In the rows, zero is written as 128.
One hidden turn or mirror swaps the rows below in pairs. Which row is each named row swapped with?
K280: [154 100 150 141 115 157 117 152  92 107 171 117 148 136 142 163 133 137]
K346: [125 134 123 134 108 162 137 134  94 147 171 111 149 140 134 167 150 126]
K910: [140 127 134 126 124 142 144 131 129 123 148 119 105 148 140 155 146 143]
K242: [155 128 113 145 126 150 100 157  96 133 138 130 107 122 122 160 149 132]
K871: [137 105 106 150 102 167 116 144 121 129 152 129 161 122 142 152 140 114]
K494: [150  97 140 139 123 155 115 149  89 107 173 114 142 139 149 159 133 138]
K276: [144 120 140 124 123 145 147 126 123 116 141 122 110 144 148 144 151 139]
K742: [158  98 128 144 108 144 151 140  94 137 160 137 158 148 142 162 143 137]
K486: [124 128 132 169 129 163 146 140  93 117 146 138 132  98 135 158 146 108]
K491: [130 128 137 168 132 159 143 141  90 116 145 131 145  94 141 153 150 110]
K452: [143 121 146 150 132 128 131 147  94 134 116 113 151 123 135 146 124 117]
K625: [140 126 141 146 136 126 128 136  92 135 123 115 152 119 142 152 121 114]
K250: [138 124 143 125 126 144 142 126 122 123 147 118 107 147 152 147 148 137]
K383: [135 124  97 146 100 153 118 157 115 129 154 123 150 123 148 144 141 102]
K630: [145 101 142 139 122 160 114 152  89 101 169 119 152 133 149 163 140 134]
K586: [152  92 140 140 121 155 116 156  97 113 168 108 140 138 156 160 134 138]
K974: [159 127 112 142 124 143 102 156 106 125 136 133 108 123 118 160 151 127]
K972: [152 116 127 173  97 146 135 144 103 115 130 128 144 127 139 148 129  97]
K562: [160 129 115 149 126 150 104 160  99 127 139 135 108 116 122 160 148 134]
K658: [141 124 144 125 131 152 143 125 120 119 146 122 104 142 153 145 146 137]
K543: [159 132 115 145 121 147 107 156 104 129 140 137 111 121 109 156 149 126]
K85: [121 136 123 141 107 162 137 138  93 141 173 110 154 135 141 164 145 135]
K187: [153 101 115 149 139 141 162 123 112 127 166 130 143 116 151 163 146 117]
K656: [138 119 142 125 123 147 147 126 125 116 151 126 109 146 139 145 152 135]
K525: [132 129 130 162 130 155 147 139  87 113 148 136 142  94 145 160 151 107]
K352: [164 126 116 146 119 142 103 158  98 130 143 135 107 121 119 156 149 129]
K188: [124 134 120 132 101 153 133 134  91 138 170 111 157 130 145 169 150 125]
K115: [149 104 117 146 136 140 163 135  98 133 162 128 141 127 145 155 135  96]
K108: [127 124 105 160 108 156 119 150 117 136 159 139 158 114 146 150 136 118]
K650: [144 122 142 120 130 142 142 129 125 118 148 128 108 145 149 148 149 135]
K634: [143 115 111 155 138 146 165 132 102 121 168 112 145 133 148 163 146 108]
K920: [126 132 132 175 133 157 147 140  86 121 150 128 137 100 138 156 146 111]
K94: [151 123 120 175  94 144 134 136 108 114 135 136 140 123 134 144 131 104]
K393: [155 120 140 152 138 133 127 149 102 139 119 113 145 117 149 148 120 121]
K855: [147 130 146 124 119 145 142 131 122 121 138 122 108 139 146 144 149 143]
K858: [157 105 118 143 108 143 157 138  94 132 163 136 153 153 138 155 152 134]
K889: [156 132 121 153 128 147 108 161 110 125 142 139 103 124 121 155 155 129]
K344: [163 126 123 146 119 142 109 157  96 125 142 129 101 122 120 158 155 134]
K844: [145 125 139 151 138 133 125 142  98 133 117 115 150 120 142 142 122 120]
K269: [126 130 125 131 104 155 136 137  89 141 174 105 154 132 139 166 141 128]

Swapped with K344: K855
Swapped with K115: K871
Swapped with K94: K858
Swapped with K494: K844

